Each path below is one point turned by a fixed rotation once a step. After each direction that follows a path, write how fast that rotation turns it, in degrees each step (0 if it stays still).
Each turn is a multiple of 5 degrees from 10 to 175, or 0.
Each row of a path follows its step; steps can be skipped.
Path 1:
step 1: [  -8  -37   38  -21    6  -14   -8   22   67   24   18 -104   14  -15
  -39   -9   33  -15  -26   15   18    3  -34   12   -7   40   28    1
   29   38   -6  -21   33  -44  -37    9  -10   11  -22  -25  -13  -30
   -5]
step 3: [ 15  38  11   5   9 -27   6  29  31   8  -2 -48  41 -22   8 -87   9  -1
 -11   0  19 -59  -4  13  41   3  70 -15   5  44  38  46 -15  20 -14 -25
 -19 -11  42  12  -1   5  16]
step 6: [ 11  16  15  37   8  -7  65  19   7  33 -36 -27  -7  29 -14 -16   2   4
   2  60 -42 -15  11  64  38   5  16 -12  -6  48  11 -14  21   0 -33  -7
  20 -11  62 -20  16  69  17]
step 9: [ 11 -14  44 -15 -37  45  31  16   2  36 -56 -17  49   3 -28  -5  23  31
  -6  -6 -14   6   0  27 -10  -6  41  23  23  25  11  12  37 -51 -78  18
 -62 -12  28 -27   1   6 -15]
step 13: [  3  -5  -5   2  43  22 -19  13  16  29  46 -17 -15 -42 -47   8  29   4
 -12 -51   0 -35  21  75  43  53 -21   5 -14   6 -27  25  17 -33 -29  -9
  14 -11  10 -54  33 -43  29]
step 15: [ 22 -26  16   7 -23 -46  34  76  13  31   6 -33  -4  -7 -41  -3  32  26
  16 -10 -25 -26  13  20   4  -5   5 -21 -69  93  20 -25  -2   5  -9   7
 -11  14  22   0  40  -2  40]
step 20: [-54  13  14 -13  47  -4   0  16  35  23  -9 -56   9 -19  26  11  56 -33
  18  -2  17 -16 -21  16  14 -39  44 -58  36  10   9  24  18 -34 -68 -15
 -18  24  26   8   5  45   4]
step 23: [ -8   0  25  12  36 -10  26  86   6 -17  -8  24  28  17 -19  -1  48 -10
 -22  -2 -15  19  48  -6  33 -21  60 -12   8  27  23  12  -6  26 -47 -34
 -12 -12  33 -31  -8  35  66]
[ -3  15   4   2   6   4 -12  -1  -5  -1  -7   7  -5   9 -17  -5  13 -11
   3  -4   0  -7  -9  -5   0  -1  -2   8   6  -4  -4   0  28   1  14   9
  23 -12   4   5   6  14   4] | 55
[ -5   7  -2 -10  16   7  -2  13   7 -25  15  11  -5  -3   1  10  13  -8
 -17   5  10  10  -6  -1   6   0 -13  -5  11   6  -9  -6  -2  -6  -2  -7
   5   7  -8 -10  -2  -2 -15] | 120
[-15   0   0   3  -3  -2  -6  -7  -8  -2   0  -4   1  -7   3  15 -16  -1
   1 -10   9  -5   0   2  10   0 -19   3  -3   5  -6   5  -1  14   1 -12
   3 -34   7  -2   4 -17  -8] | 130
[  9   4 -21  -9  -1   7  -8   1  -6   4  -2  13  13  -2  17 -22   1  -2
   4 -13  15  -5   7   5   0   4   3  -2  -1  -3  -5  12   5   4   1   7
   8  10  14 -13   3 -12 -15] | 80
[ -4  -7 -10   2   1   3   0   8  -2 -11  -9 -12   6 -12   1  -5  -2   1
  15 -13 -25  -4  -3   2  -3   4 -18   4  -7   0 -16   0  -5 -14  -8 -12
  10   9   1   7   9  17  -8] | 160
[-16   8   9   8  -7  15  -7  -4 -11   6  -8  15   6  -7 -17   0  -2  -1
   5   3  -8  16  22   0 -10  -7  -5   0  12   2  -7   7  -1   8  -6  -8
  -5  10  -6 -19   1  -1   6] | 25
Path 2:
step 1: [-32 -16  -9  10   9 -12  18 -46 -15  37  -9   7  26 -21 -11  50  11  33
 -37  17 -53 -24 -58  29 -23   2  28  27 -40   1  -4  61   0  -9  38  11
  37  23  18  35  31  -8  -5]
step 4: [ -3  13  59   5  -3  -2 -26 -36  51 -41 -41  43 -73 -20 -12  -6 -23  14
 -33 -16 -24   7   2 -52  11  34 -31 -18 -32   1  -5  37   7 -10  35   7
 -34 -31  20 -11  15  16 -29]
step 5: [-19  25 -61 -43  37 -23  -4 -15 -20  18   0 -16  60 -67  -7  26   0  14
  23 -34 -42 -30  17  14 -37  -3 -16 -30  -9 -11   8  38  -8 -24  -6 -12
 -22  53 -25  15 -21 -35  20]
step 8: [ -2 -19  45 -17 -36 -67 -37  16   8 -25 -65  27 -49 -27 -10  -3 -23  29
   3 -20  19 -13  20  10  11  22 -21  23  36  -8 -11 -14 -40  -8  35  10
   8  42 -19   6 -58 -26 -23]
step 11: [  7 -51  27  25  30 -28   8 -35 -21 -16   3 -29  -9 -20  17 -15  27   3
  30  -5  14  -2  66  51 -50 -56  19 -25 -22  41  21  20 -48  25 -24 -13
 -15   6 -10 -11  29 -24 -22]
step 13: [  4  -7 -30  11   0  40  34  38 -34 -56  -5 -17   5 -47 -76   5   0  27
 -43  44  -6 -13  39   8 -31  -8  -1 -13  26 -11  24  11 -45 -39 -24  16
  18  18 -23   1  10 -22  34]
step 15: [-12 -43  40  20  63  13  17  48  -5 -12 -19 -27  -4 -40  18  17   0  37
  -4 -17  42  -6  16  14  16  -4 -19 -13 -33  45  32  20   1 -23 -47 -36
 -31 -41   9  40  14  50  17]
step 18: [-12  15   3 -14  28 -20  13   6  -6  40  -6  -2 -12 -35  -8  44 -10 -41
  25 -53  16   3 -46 -34 -58  15 -33  35  61 -11 -25  44 -13  -5 -36  16
  36  20  21  -8  33   6  41]
[ -1  -1  -3   4   4  -2 -16   5   8 -10 -12 -13 -15   5   6   8  10  11
   4   6  -8  -7  -6 -10 -11  -2  -6   9  -9   6  -8 -14  -7   5   7   0
 -11 -16 -26   9  -1  -4  -7] | 90
[-13  -1   2   1  20  -9  12   7   0   9  17  -1  10   6   3   6   1   5
   4  -2   2 -23  -1  16  -2   2  -3   1 -13  -5   0   0   8   7   7   7
  -7   5 -11  -3  11  25  -8] | 80
[ 17  -4   0  12   7  -4  16   4   9  -8   9   8   1   1 -19 -10   2  -4
  17  -8  -9   1   5 -16  -6  -2  -6  -2  10   2  -6  12  -1  15 -16   9
  -7  -8  -5  -1  11  -7 -10] | 160
[  2  -1  15   1   0  -1 -16   4   8  -8  10   4 -28  -6  10  -5  -3  -8
  10  -7   4  -6 -14  13 -13 -21   3   3   7   6   6   9  11  -9  -1  -3
   3   1   8  -5  14   2   2] | 100
[ -2   0   4   8 -11   1   4   4   0  19  -6  -1  -5  -3  -7  -9   9  -8
  12  -3   1   5  26   5 -13 -14   9   7  -1 -17   5  -7  15  -4  12   0
 -12  10 -11   9 -11  -6  -1] | 130
[ -4  -1  -4  -1   0   1   0   9  14   4   4  -9  -2   1  -6   9  -5 -16
 -15   2  10   3  -3  -5   2   6   0  -5 -13  25   9   8  29   9   2   9
 -11   0  -1  -3  -8 -15  -3] | 140
Path 3:
step 2: [-38  -8 -20   6  38 -16 -40  -1  26 -23 -25 -43  20  -5 -26  -4  13  23
 -17  53   8 -11 -32 -15 -68 -12 -28 -15 -22  18  19 -26 -13   2 -19   8
 -15 -15 -24  44  60 -51   9]
step 3: [-20 -34  61  -6 -30  54  11  -2   0  58 -15 -14  33   8 -22 -18  22  54
 -42 -14  10   4  48  -2 -23  18   3 -23 -26  17 -29  17 -27 -37   1   3
  32  -3   4 -15  46 -16  -9]
step 5: [ 19 -16 -46 -43   4  36 -32  -2  -4  44  -4  22  12 -59  36 -31 -25  33
 -12  11 -22 -25   9 -15 -40 -17   5 -22  -4 -28  17  30  -6  32 -30 -38
  -8 -17   2  34 -41 -39 -34]
step 7: [-28  25 -46  50  31 -33  44  31 -19 -10 -37  -9  -5  -8 -10 -43 -20 -19
 -12   0  12 -29 -17 -27 -75   7 -38 -10   9   0  -4  33 -10  -5  -6  17
  66 -12 -22   5  18  16  -9]
step 9: [ -9  10 -31  46   4 -39 -23   9  55 -26   9  -1   5   5  16  43 -11  -3
   8 -47 -36   8 -27 -14  24 -51 -40 -20   1 -32 -11  23 -14 -33  -3  24
  -4   7  -3   8 -58 -44  44]
step 18: [ 11 -38   0 -41 -28  20  31 -38  -9  48  16  10 -17 -33 -15  29   5  43
 -11   3   9   2 -44   8 -22  31  35  28  31  20  10  39 -13   5 -23 -52
  31  27  59   8  -9 -15  25]
step 21: [  0 -17  33  16 -41   9  69  48   8  13   2  13  34  12  12 -15  -8  39
 -27  25  16  22  20   3  -1  -4 -58  -9 -12  50 -14  26 -33 -46 -43  15
   3   3  31 -24  31 -23  33]
step 22: [-32  11 -32  37  38 -13  38  19 -13  36 -50  39   8  35 -11  19  24  27
  16 -14  -8  -5  47 -46 -19 -12   0 -12  -5 -36  -1  20 -30  -6  28 -19
 -22 -34  32  31 -37 -10  52]
[ -7  -3  -2  -7   1  -7  -5  -5  -6   4   7 -21   1 -22  13  -5 -12  -3
  17   0   4  13  -9  -1  -2   0   1  12 -19 -15   6   3  -4  16   3  13
 -12   6   6   5   5   4   0] | 80
[ -3   9 -10  -5  -9  -1  -3   3 -11  -3  -1  23  -7   6  -6  -3   5   3
  -8  -7  21   2  -8   1   2  -4   8   3   0 -13 -11   1  10  22   0   4
  -8 -19  13  13 -11  -2   0] | 100
[ 15   0   0  -3  -7   6  -5   9 -11   4  13   2 -10 -17  -5   4  -8  -1
   9   7   4 -12   6  -9  -5 -16  18   4   6  -7   2 -14   7  -5  -7 -10
  20  14   9   3  -6   6 -12] | 55
[-16   7  14   2  -6  -4   4   9  -9  -4   0   8  11  -2  -9   3   2   0
   9 -14  -1   3   4 -21  13  17   8  -7 -12   6   8   0 -21   2 -13   5
  12   4   8  -1 -12  -6   1] | 80
[  6  -3 -10  -9   0 -10   4 -11  -2   1  -5   4   2  -3   1  10   9 -16
 -15  -3  -1 -13 -11  -2  11   3 -27  19  -9  -1  -2   6   2   0  -3   2
  16  15  11   2  -8   4  -4] | 35
[  0 -14 -14  -4  -3  -7  10   1 -12 -10   4   9   5   5   8  -1  -9  -4
  -8   3 -15 -11  -9 -11   9   7  16 -12  -5  -7 -17   0  -5  -4  -6  -3
 -12   7  -8  10  21  10  -5] | 115
Path 4:
step 1: [  9  -5  28 -39  45   1  43 -74 -13   9 -37 -16  14 -12 -16  -9 -50  10
  -6 -35  10 -70   2  32  -5   9 -31  31  24  -7  56  -5   2  -1 -25  18
   4 -14 -13  18 -10  56   5]
step 2: [ 49   1  -4 -12   3 -50 -23 -27  19  -4  -2  19 -32  -9  49  30  39  -7
   4  50  -4  34   9 -36  19 -23 -38  18  41 -11 -45  17 -18  -7  16  11
  -2 -32   8 -30 -48 -61 -38]
step 10: [-15  -8 -11  -8  48   1 -17 -20  -7  33 -35  54  33  10 -17  24  31 -19
   5  24 -20 -29 -14  22  39 -64   2  16 -23 -46 -21  -9 -63   5  32 -49
   0  -9   6 -19 -42   8 -42]
step 11: [ 58  20  22  31   2  29  30 -49  16 -43  57 -30  32   6  28 -32  27  16
  29 -34 -12 -18 -20 -44 -19   6  -4  -6 -14 -24  -5  36  11   1 -29  65
 -24   8  15 -27 -21  21  32]
step 16: [  3   2   4  21  42 -27  17   1  -6  -9   9  10   1  -4 -47  -6  17 -10
  11 -29 -21 -17 -11 -54  41 -40  34  21 -81 -36 -31  18 -68  -2   0  42
   9   3 -10 -25 -49  11  17]
step 17: [ 37  16  29   9  39  26  11 -49  -3 -35  26   9  48 -10  18  -3  -4 -29
  19  -1 -30 -21   3  20   9   9 -60 -44  33   0  36   4  70  37 -25  28
 -17 -12  12 -30  50  16 -14]
step 20: [ 69   2 -11   6  24  -6  30 -39 -18  42 -26  22 -22 -47  -1 -11   0  29
 -18   5  51 -27 -18  62  23 -19 -49  25  41 -12   8  10   4 -24   0  37
 -48   7   2 -12  35   8 -37]
step 23: [  8 -18  29 -27  51  25 -22 -11 -17 -20  18   6  21 -21  78  17  -9 -34
  11  44 -17   4  -7  45  37  -7 -48   6  20   1 -44   7  18   9  20   5
 -30  30  29 -26 -25   5 -61]
[ -4   3   2  13   2   1   9  -7  -2   1  -1 -22   2  -7  -1  -9  -4  -2
  19  -7   4  -2  11 -16  -3   6  -4   4 -13   7  10  -2   3   4  -3   1
 -15 -15  -1  14  21  11 -15] | 135
[  9  -2  -1  17  11  14  11  -5   6   1   2   3   8  -1  -7  -1   7  16
 -16   2  12   9 -19  -6   9  -6  11  -4   1  -5  11  -4 -12  -6  14 -10
   5   5  11  17   6   4  -3] | 70
[ -7  -9   4  -2   4  -3   3   0  13  -6  -6   4  -1  -5 -12   5 -22   7
  19 -10  -9 -14  -2   8   5  -9   7   1  -5   1   9   5 -20   4  11 -10
  18 -13 -11  -2  -9   6   2] | 120
[ 11 -15  12   9   6  -3  -9  -2  -4   6  -8  -7   9 -15  -4   0  -1 -19
   3  -6   9  -3 -12  -6 -13   2   4  -7   8  10  18  -1   9 -14  -3  -3
   6  16 -15 -15   0   1   5] | 135
[ -5  -1   2   8   3 -10   3  11  14   5  -3  -3   7  11   9   6  -2  14
  -3  -8   0 -11 -14   9 -13   7  -2 -15   7 -12  -3  -4 -14 -12 -22  11
 -12  -3  -9   2   2  -4 -15] | 155
[ -9   8   1   3  -4  19  10  -3  11  -9  13   8  -2 -19 -16  -8   8  -5
  -9 -14   7   4   2  -1 -17   2  -8  -2  -5  -2  -6   1   1   9 -18   9
  16   0  -9   6 -10   1   2] | 135
